In the rows, 128 means zero.
One turn moves every row onto another: examples first, then more rows asked:
voriv: [125 104 126 109 133 105 111 175  92  81 109 114 138 119 132]
taru: [ 99 132 122  97 182 111 112 143 129 124 128 136 143 136 146]
foz: [127  77 132  88 113 103 109 116 120 101 126 130 115 100 140]
rolur: [136 108 118  98 112 120 138 113 140 183 108 132 130 132 120]
Binag: [157 146 151 144 121 124 111 157 131  79 153 106 133 142 134]
dimo: [137 114 116 122 114 123 155  98 135 177 110 124 130 128 113]
bip: [126 112 144 112 121  84 118 164  96  80 124 119 130 113 151]
gabid: [117 131 143 101 173 111 104 124 149 120 146 122 138 125 168]
lag: [126  72 123  86 121 118 107 122 116 102 118 124 117 105 128]
Bipen: [141 115 123 123 110 120 156  92 140 177 117 122 127 123 121]
fuma: [116 125 127  98 184 128 100 134 144 123 133 120 144 132 150]
Folo: [162 153 120 163 147 102 169 115 123 140 116 139 146 131 129]
Murer: [145  95 134 110 133 123  97 160 110  78 118  97 137 113 137]
neka: [129 118 119 121 111 112 161 101 130 178 110 130 129 129 116]
Fisev: [175 145 120 161 152 120 159 108 134 138 117 126 147 130 129]
livog: [171 152 126 162 144 107 162 107 132 139 123 131 142 128 138]
pode: [140 156 150 144 116 100 124 165 118  79 152 123 133 146 135]
fotot: [169 136 134 156 120 137 122 144 137  86 146 137 123 160 122]
sorug: [145 105 150 113 119  99 105 152 112  77 132 102 131 106 158]
bap: [135 113 129 101 102 106 143 108 143 180 118 136 125 126 132]
Febed: [149 146 129 157 117 113 136 156 120  88 141 155 122 166 119]
dov: [157 138 123 156 124 134 128 156 124  88 135 143 127 168 109]
bes: [150 141 135 143 131 135 112 171 121  80 138 106 140 150 115]
nofu: [115  76 117  86 121 106 114 130 107 103 113 136 119 110 121]
tele: [101 138 138  98 170  93 114 134 134 122 140 138 137 131 164]
rof: [135 151 133 141 127 113 123 178 108  84 136 123 140 156 116]
vulu: [161 144 141 159 111 115 130 143 132  85 153 146 119 159 130]
bur: [165 149 113 162 152 115 164 116 124 141 110 133 147 136 122]
naz: [135 120 126 124 107 109 159  95 134 175 117 128 126 124 122]
Bar: [141 108 125  99 107 119 138 106 147 182 117 128 128 128 128]
Leve: [116  80 128  87 114  91 119 124 108 102 121 140 116 102 135]
gedad: [129 113 121  98 106 107 145 114 136 182 111 138 128 131 124]

Leve goes to foz
neka goes to naz
rof goes to pode
And these:
fuma goes to taru
bip goes to sorug
Bar goes to rolur
dov goes to Febed
livog goes to Fisev

